Every row has a hidden score. How much higher is the second row's score than the first row's in each pair? 15 means about the same, 30 much higher and 0 much lower. The score is a weighted sum of the row's numbers plus the product of two more (or one squared), each taken from its middle value.
[-0.9  0.9  0.   1.8 -0.9  0.5 -0.7  0.5  0.4  0. ]
[ 0.   0.7  0.9 -0.2  0.4 -0.9 -0.7  0.7  0.   1.5] ~ 20
[ 0.   0.4  0.9  0.5  0.2 -0.4 -0.4  0.5  0.7  0.7]
[-0.9 -1.5  0.7 -0.5 -1.3  0.9  1.6 -1.5  0.7 -1.1] ~ 14
[-1.3  2.5  0.2  0.4  1.1  0.  -1.1  0.   0.5  0. ]
[-0.5  0.2  0.2 -0.4 -0.2 -0.5 -1.1  0.   1.1  0. ] ~ 17
[-0.9  0.4  0.7  1.3  0.9 -0.2 -1.1  0.2  0.9  0.9]
[ 1.3 -1.1 -2.   0.2 -1.4  0.2  1.6 -1.3 -2.  -1.3] ~ 17
[-0.9 -0.2  1.1  0.2  0.7  0.5 -0.2  1.1  0.4  0.7]
[ 0.5 -0.9 -1.1 -0.7 -1.1  1.1  0.9 -1.1 -1.8 -0.9] ~ 13
[-0.7  0.2  0.4 -0.2 -0.2  2.7  0.4  0.   0.4  0.7]
[ 1.6  0.5 -2.  -1.8 -1.6  0.2  0.9 -0.7 -0.9 -1.1] ~ 24
[ 0.4 -0.7  0.7  1.6 -0.5  0.4 -0.4  0.4  0.7  0.5]
[-0.5  1.5  0.4  0.4  0.9 -0.5 -1.1  0.2  0.7  0.9] ~ 12
[-0.4  0.2  0.4  0.7  0.2 -0.4 -0.7  0.7  0.4  2.4]
[ 1.5 -1.1 -0.4 -0.4 -2.4  0.   0.5 -1.6 -1.3 -2. ] ~ 18
[-0.4  0.2 -0.2  0.4  0.4 -0.5 -0.9  0.2  0.7  0.2]
[ 0.7  1.1  0.4  0.2  0.5  0.  -1.3  0.4  0.2  0.2] ~ 14
[-0.9  0.5  0.2  0.4  1.5  0.7 -0.9  0.9  0.2  0.2]
[ 0.2 -1.6  0.   0.9 -1.6  1.4  1.1 -1.5 -1.1 -1.3] ~ 17
[-1.5 -0.2  0.2  0.   0.5  0.9  0.   0.2 -0.4  1.1]
[ 1.1  0.5 -1.5 -1.8 -1.4 -1.3  0.4 -1.8 -1.3 -2. ] ~ 15
[-0.7  0.4 -0.4  0.   1.1  0.4 -0.4  0.5  1.6  0. ]
[ 0.9 -0.7 -1.8 -0.4 -1.3  0.4  0.  -1.5 -1.1 -1.8] ~ 15
[-0.7  0.4  0.9  0.9  0.2 -1.1 -0.6  1.1  1.8  0.4]
[ 2.2 -0.5 -1.5 -1.5 -0.9  0.7  0.2 -1.6 -1.4 -0.9] ~ 15
[ 0.5 -0.4  1.6  1.6 -0.2 -0.2  0.5  0.5  0.4  0.5]
[ 0.4  1.3 -0.4  0.9  0.9  0.   0.   1.1  0.9 -0.2] ~ 20
[ 0.5 -2.  -0.2 -0.7 -1.4  1.8  0.7 -1.6 -0.4  1.1]
[-0.5  0.2  1.6  0.5  0.4  0.   1.1  0.7  0.4  0.7] ~ 18
[ 1.6  0.5 -1.5 -1.8 -1.4 -2.3  0.4 -1.5 -1.4 -1.5]
[-0.5  0.9  0.5  0.2  0.5 -0.9 -0.2  0.4  0.   0.9] ~ 15
[ 1.1 -0.4  0.   0.5  0.7  1.1 -0.7  1.8  0.2  0.7]
[-0.2 -0.5 -0.4  0.5  0.2  0.  -1.1  0.2 -0.4  0.9] ~ 14
[ 2.   2.5  0.5  0.7  0.2 -0.2  0.   0.7  0.   0.5]
[-0.9 -1.3 -0.7  0.2 -1.6  1.3  1.3 -0.5 -0.7 -0.9] ~ 6
[-0.4  1.5 -0.5  0.5  0.5 -1.8 -1.6  0.9  1.3  0.2]
[ 0.4  1.3  1.6 -0.2  0.  -1.3 -1.5  0.9  1.1  0.2] ~ 13
[-0.2 -2.  -1.3  0.  -2.   1.3  0.7 -1.6 -0.4 -0.5]
[-0.7 -0.2  0.5 -0.2  0.9  0.2 -1.1  0.7  1.5  0.7] ~ 18
[-0.9 -0.9 -0.2  1.1 -0.2  0.4  0.4  0.7  0.7  0.5]
[ 1.1 -2.2 -0.4 -1.3 -1.6  1.8  1.1 -0.7 -0.9 -1.3] ~ 22
[-0.2  2.4  0.   0.   1.3 -1.1 -0.6  0.2  0.2  0.7]
[-0.5  0.4  1.1  0.9  0.7 -0.2  0.   0.2 -0.5  0. ] ~ 10
[-0.4 -1.6  0.  -0.9 -1.6  2.5  1.8 -0.7 -1.1  0. ]
[-0.4  0.4  0.4  0.9  0.7  0.9 -0.7  0.7  1.1  1.5] ~ 14
[-0.5 -0.2  1.3  0.   0.  -0.4 -0.7  2.   0.2  1.5]
[ 2.2 -0.5 -2.2 -1.6 -1.1  1.4  1.1 -1.5 -1.1 -0.9] ~ 11
[ 1.3 -0.4 -1.8 -1.5 -1.1 -1.1  0.7 -0.7 -2.  -1.6]
[ 0.7 -1.6 -0.5 -0.4 -0.5  0.5  1.8 -1.6 -0.7  0.5] ~ 14
[ 0.   2.2  0.9  0.4  0.4 -0.9 -0.9  0.5  0.5  0.4]
[-0.7 -1.6  0.5  0.  -2.4  2.   3.4  0.2 -0.5 -1.3] ~ 24
[-0.2  0.9 -0.2  0.2  0.7  0.  -0.6  0.4  0.7  0.7]
[-0.5 -1.5  0.   0.2 -1.1  0.9  0.9 -0.2 -0.4 -0.9] ~ 17
[-0.2 -1.8 -0.2 -0.4 -1.3  2.   1.6 -1.5  0.   0. ]
[ 0.5 -1.5 -1.1 -1.5 -1.1  0.2  1.1 -0.9 -1.4 -1.6] ~ 21
[ 0.5  0.9  0.2  0.   1.5  0.2 -0.6  0.   0.   1.3]
[-0.5  0.4  0.9  1.6 -0.4  0.4  0.   0.4 -0.2  0.9] ~ 14
[ 0.   0.   1.6  0.5 -0.5  0.2 -0.6  0.7  0.4  1.1]
[ 0.9 -0.4 -0.4  0.7  0.4 -0.2 -0.4  0.2  0.2  0. ] ~ 18
[-0.5 -2.4  0.   0.4 -1.3  1.3  0.9 -1.3 -0.7 -0.7]
[-0.7  0.5  0.2  0.2  0.9 -1.4 -0.9  0.4  0.7  1.3] ~ 8
[-0.4  1.3  0.7  0.   0.2  0.2  0.2  0.2  0.   1.6]
[ 0.  -1.8 -0.5 -1.1 -1.6  2.2  1.4 -1.1 -0.9 -0.7] ~ 11
[-0.4 -0.4  0.   0.5 -0.4  0.2  0.4  0.7  0.  -0.2]
[-1.1  1.3 -0.2  1.1  0.2 -1.8 -1.5  0.9  0.  -0.4] ~ 13
[ 0.   0.  -0.9 -0.9 -1.1  0.7  0.9 -1.6 -1.6 -1.3]
[ 0.7  0.5  2.5 -0.4  0.4  0.   0.2 -0.4  0.2  0.5] ~ 19
[ 0.4 -1.1 -0.4 -1.1 -1.3  2.3  1.8 -1.5 -1.1 -0.2]
[-1.1  0.   1.5 -0.2 -0.2 -0.2 -0.9  0.9  2.  -0.4] ~ 18
[-0.2  0.4  0.2  0.   0.  -0.4  1.3  0.4  0.2  1.5]
[-0.5  0.7  0.5  0.7 -0.5 -0.5  0.2  0.9  0.   0.4] ~ 4
[-0.7  0.   0.   0.   0.5  0.  -0.7  0.2  0.2  0. ]
[-0.9  0.5  0.4  0.  -0.5 -0.4 -1.1  0.5  0.5  0.4] ~ 13
[ 1.3 -0.5 -2.  -1.1 -1.3  1.3  0.7 -0.9 -1.3 -0.7]
[-0.7  0.   0.   0.7  0.4 -0.2 -0.9 -0.5  0.   0. ] ~ 17
[-0.9  0.2  0.2  0.5  1.6  0.  -0.2  0.2  0.4  0.4]
[-0.5  2.   0.5 -0.2  0.   0.5 -1.5  1.4  1.5  0.2] ~ 15
[-0.2  0.9  2.9  0.7  0.2 -0.5 -0.2  1.4  0.9  1.1]
[-0.9  0.   0.2 -0.2  1.6  0.7  0.   1.4  0.4  0.9] ~ 16
[-0.5  0.5  0.4  0.4  0.4 -0.4 -0.4  0.5  0.9 -0.4]
[-1.3 -0.4  0.  -0.2  1.5  0.2 -0.7  0.5  1.3  0.2] ~ 18
[-0.5 -0.5  0.9  1.1  0.5  0.4 -0.6 -0.5  2.5  0.5]
[-0.9  1.1  0.7  0.9  0.  -0.5 -1.3  1.4  0.5 -0.2] ~ 14
[ 1.3  0.9  0.   0.  -0.5 -1.1 -0.4  0.   0.  -0.2]
[-0.2  0.  -0.4  0.4  0.4 -1.4 -0.9  0.4  0.2  0.5] ~ 16
[-0.5 -0.2  1.5 -0.2  0.2  0.5  0.   1.4  0.2  0.4]
[ 1.5 -0.7 -2.  -1.6 -0.7 -0.7  1.3 -0.9 -1.8 -1.6] ~ 16
[-0.2 -0.7  0.2  0.5  0.9 -0.4  1.4  0.   0.   0.4]
[ 1.5  1.3 -2.2 -1.1 -1.4 -2.2  0.4 -1.3 -1.3 -2.5] ~ 15
[ 1.1  0.7 -0.4  0.4  0.4 -1.8  0.2  0.4 -0.2  0. ]
[-1.5 -0.4  0.5  1.4  0.5 -0.2 -0.6  1.1  0.7  1.8] ~ 11
[-0.2 -2.   0.2  0.  -1.3  1.1  1.4 -1.1 -1.4 -0.4]
[ 1.5 -0.9 -1.1 -1.3 -1.6 -0.2  0.5 -0.4 -1.3 -2.2] ~ 16
[-0.5  0.4  0.7  0.7  0.7 -1.1  0.2  0.5  0.4  0.2]
[-0.7 -0.2 -0.7  0.7  0.5  0.  -0.6  0.7  1.1  0.4] ~ 13
[-1.3  1.6  0.5  0.9  0.7 -1.1 -0.2  0.2  0.4  0. ]
[ 0.5  0.5  1.5  0.   0.4 -0.5 -0.7  1.1  0.9  1.5] ~ 14
[ 2.5  0.9 -2.2 -1.1 -0.9 -1.6  0.  -0.5 -1.3 -1.5]
[-0.9  0.2 -0.2 -0.2  0.9 -1.3 -0.2  0.2 -0.4  0.5] ~ 14
[-0.5  0.5  0.5  1.4  0.7  1.3 -0.7 -0.2  0.2  0.5]
[-0.5 -0.5 -0.4  0.7  0.4 -0.2 -0.6  0.5  0.4  0.4] ~ 20
[-0.5  1.5  0.2  1.3  0.4 -0.7 -1.3  0.   0.4  0.5]
[-0.4 -0.4  0.9  2.  -0.5  0.5 -0.2  0.4  1.1  0.4] ~ 17
[-0.7 -0.7  0.2  0.2 -0.4 -0.2 -0.2  0.5  0.5  1.5]
[-0.4 -2.  -0.5  0.5 -0.5  1.1  1.8 -1.5 -1.1 -0.9] ~ 16
[-0.7  0.4  0.5  0.2 -0.4  0.  -1.1  1.1 -0.2 -0.2]
[-1.1 -0.7  0.9  4.  -0.2  1.6  1.6  0.5  1.1  0.5] ~ 16
[-1.1  0.4  0.   0.   0.5 -1.4 -0.4  0.   0.2  1.1]
[ 0.  -2.2 -1.3 -0.9 -0.5  1.6  0.9 -1.5 -1.1 -1.5] ~ 25
[ 2.9  0.2 -2.  -2.5 -1.4 -2.   0.4 -0.7 -1.4 -1.8]
[ 0.2 -1.5  0.  -0.7 -1.6  0.2  1.4 -1.6 -1.1 -0.7] ~ 11
[-0.5 -0.5 -0.5  0.4  0.4  1.3 -0.9  0.5  0.4 -0.4]
[ 1.6 -0.2 -1.8 -1.8 -1.6 -0.4  0.7 -0.5 -1.3 -1.8] ~ 15
[-0.7 -0.2  0.   1.3  0.5 -1.1  0.   1.1 -0.5 -0.5]
[ 0.7  0.7  1.5  0.4  0.  -0.4 -1.1  0.2  1.8  0. ] ~ 12
[-0.2 -0.4  1.3  0.4  0.2 -0.7 -0.7  0.2  0.7  0.2]
[ 0.7 -1.6 -1.6 -1.3 -1.8  0.7  0.7 -2.  -1.8 -1.5] ~ 15
[-1.1  0.   0.   0.7  0.7 -0.5 -1.5  0.   0.9 -0.2]
[-0.9 -1.5  0.  -0.7 -0.2  1.1  1.4 -0.4  0.2 -1.1] ~ 15
[-1.1  0.7  0.2  0.   1.5 -0.4 -1.1  0.7  1.1  0. ]
[-0.9  1.6  0.2  0.4  0.  -1.3 -0.9 -0.4  0.9  1.1] ~ 16
[-0.5  0.   1.1  0.4 -0.2 -0.2 -0.6  2.7 -0.2  0.4]
[-1.1  1.3  0.5  1.4  0.9 -1.1 -1.1 -0.2  1.3  1.1] ~ 8
[-0.2  0.   0.7  0.5 -0.4  0.7  0.   0.7  0.2  0. ]
[-0.4  1.6  0.2  0.   0.2 -1.6 -0.4  0.   0.   0.5] ~ 19
[ 0.2 -1.3  0.4 -1.1 -0.9  0.7  1.3 -1.6 -1.4 -0.5]
[-0.2  0.   1.5 -0.2  0.9  0.   0.2  1.1  0.2  0.7] ~ 15
[-0.5 -0.5  0.5  0.   0.7  0.7 -0.6  1.4  0.   1.3]
[ 0.  -0.4  0.   0.   0.2  0.7  0.5  0.9  0.2  1.1] ~ 15
[ 0.7  0.4  0.4  1.4  2.5 -0.7 -0.2  0.2  0.4  0.9]
[-0.2 -0.5  0.4  1.1  0.4  0.5 -0.6  0.9 -0.4  0.2] ~ 16
[ 0.9 -1.5 -0.5 -0.2 -0.5  0.2  0.7 -1.8 -0.4 -0.9]
[ 0.   0.2  0.5  0.   0.7 -0.4  0.4  0.7  0.2 -0.2] ~ 11
